128 stands for zero in the data rows.
Here are some numbered points:
168 120 118 161 136 203 120 96 144 150 134 150 169 172 146 107 111 132 133 85 159 159 185 124 0
150 167 139 87 133 149 122 125 168 165 144 142 140 114 163 159 179 146 109 119 142 108 95 110 1
125 94 126 155 144 123 133 116 127 165 105 107 121 134 159 104 101 170 163 174 131 138 160 157 2
126 138 91 99 116 174 198 147 170 143 179 172 122 137 103 173 145 123 131 120 155 76 105 143 3
167 127 124 147 137 109 137 137 99 130 124 163 155 126 142 152 134 173 148 121 165 153 154 168 4
142 119 110 73 132 163 129 146 125 181 197 134 120 106 138 129 126 141 146 148 120 116 106 113 5
114 120 135 110 130 128 139 166 134 143 135 131 155 143 142 170 157 140 119 108 130 101 119 124 6
100 113 123 145 162 112 113 142 141 149 134 91 82 131 139 126 148 164 131 125 113 154 146 151 7
113 126 148 131 82 140 137 126 126 142 158 199 164 145 116 135 143 141 107 142 153 133 118 106 8
131 128 134 108 125 123 129 125 114 112 149 149 145 129 143 144 144 127 103 134 141 122 90 101 9
100 113 145 142 149 120 128 124 154 141 111 144 126 133 157 149 155 123 162 127 148 137 152 172 10
158 160 102 125 125 143 141 143 88 145 183 162 161 143 135 139 160 127 144 142 105 140 113 124 11
117 126 145 129 87 143 141 122 127 144 160 191 159 143 119 135 146 140 106 139 150 127 120 107 12
116 123 89 152 152 129 139 85 163 127 129 171 73 136 117 97 146 185 175 122 141 164 157 188 13
121 108 125 130 147 98 135 123 157 133 86 84 114 130 123 114 146 142 134 160 111 118 180 154 14
136 124 130 112 137 124 157 135 112 142 150 161 160 126 130 137 142 112 121 127 149 127 97 124 15
Which three points above are nearest to each new point by angle? Their numbers follow each, smallest number first.
109 114 139 132 139 144 108 127 140 130 151 107 128 157 159 150 132 118 146 151 170 128 152 147 2 7 10
124 90 126 161 145 122 129 114 129 169 98 98 114 135 162 99 94 178 169 181 128 139 169 163 2 7 14
134 128 132 113 133 125 158 132 107 131 147 167 169 128 130 133 143 109 114 125 152 132 96 117 9 12 15
100 115 126 147 158 116 113 137 145 151 129 96 85 130 141 123 145 162 136 127 110 153 145 153 2 7 14
90 168 156 127 127 93 114 144 162 136 97 108 134 169 176 186 182 161 161 187 162 207 175 78 7 10 14
105 115 145 139 145 119 130 124 146 133 113 149 133 136 152 145 152 120 149 125 149 137 145 162 4 10 13
95 130 138 136 172 140 132 162 158 120 140 143 153 142 125 142 122 150 125 148 151 137 152 134 4 6 10
122 108 124 126 143 103 135 125 151 132 95 94 117 130 122 118 145 139 132 155 114 118 172 147 2 7 14
120 119 122 113 117 126 131 127 121 127 150 152 134 119 139 139 136 118 103 110 128 129 106 117 9 12 15
93 161 152 129 127 99 115 143 157 132 96 112 134 165 171 177 179 155 160 185 162 195 175 81 7 10 14
98 115 114 134 140 149 69 112 136 160 100 98 115 111 134 109 123 143 181 153 139 109 150 129 2 7 14
106 133 156 115 140 98 98 170 137 119 58 130 155 186 140 130 124 142 123 103 124 195 152 146 4 7 10
153 140 129 109 135 145 137 112 125 146 155 110 140 101 146 147 119 127 96 115 152 127 111 122 1 5 9
112 118 139 130 133 139 112 127 136 128 153 114 127 153 155 151 132 118 145 148 162 126 149 144 0 2 10
140 132 132 112 108 129 129 123 116 115 137 156 145 120 127 141 146 121 100 117 141 140 110 106 8 9 12
144 132 136 111 106 125 125 120 114 113 134 154 145 123 128 136 145 120 95 113 140 141 108 105 8 9 12
122 132 97 105 117 166 189 144 170 141 177 167 121 135 103 164 142 121 137 119 151 84 112 144 3 5 15
86 109 107 136 146 136 151 131 109 153 120 92 179 171 135 126 112 136 152 142 125 160 142 136 0 2 14
122 110 126 129 143 100 135 125 150 129 91 98 119 130 122 116 144 137 128 152 115 120 171 145 2 7 14
92 147 138 142 160 129 120 129 110 112 110 142 139 158 219 150 158 115 86 152 169 172 172 129 0 4 10
103 116 114 129 138 147 74 113 135 158 105 103 118 112 133 112 123 138 171 148 140 111 145 128 2 7 14
146 141 144 135 127 95 88 135 124 109 117 105 146 168 149 137 114 147 152 90 137 153 146 183 4 7 10
127 116 73 135 118 136 159 172 98 130 160 195 109 101 137 162 102 142 148 123 117 76 104 122 3 5 11
162 126 125 143 133 109 133 135 102 129 124 160 152 124 138 147 132 164 141 119 161 150 149 160 4 10 13
128 137 98 114 111 136 126 143 136 154 157 135 118 135 146 131 111 112 108 116 108 113 107 93 1 3 5
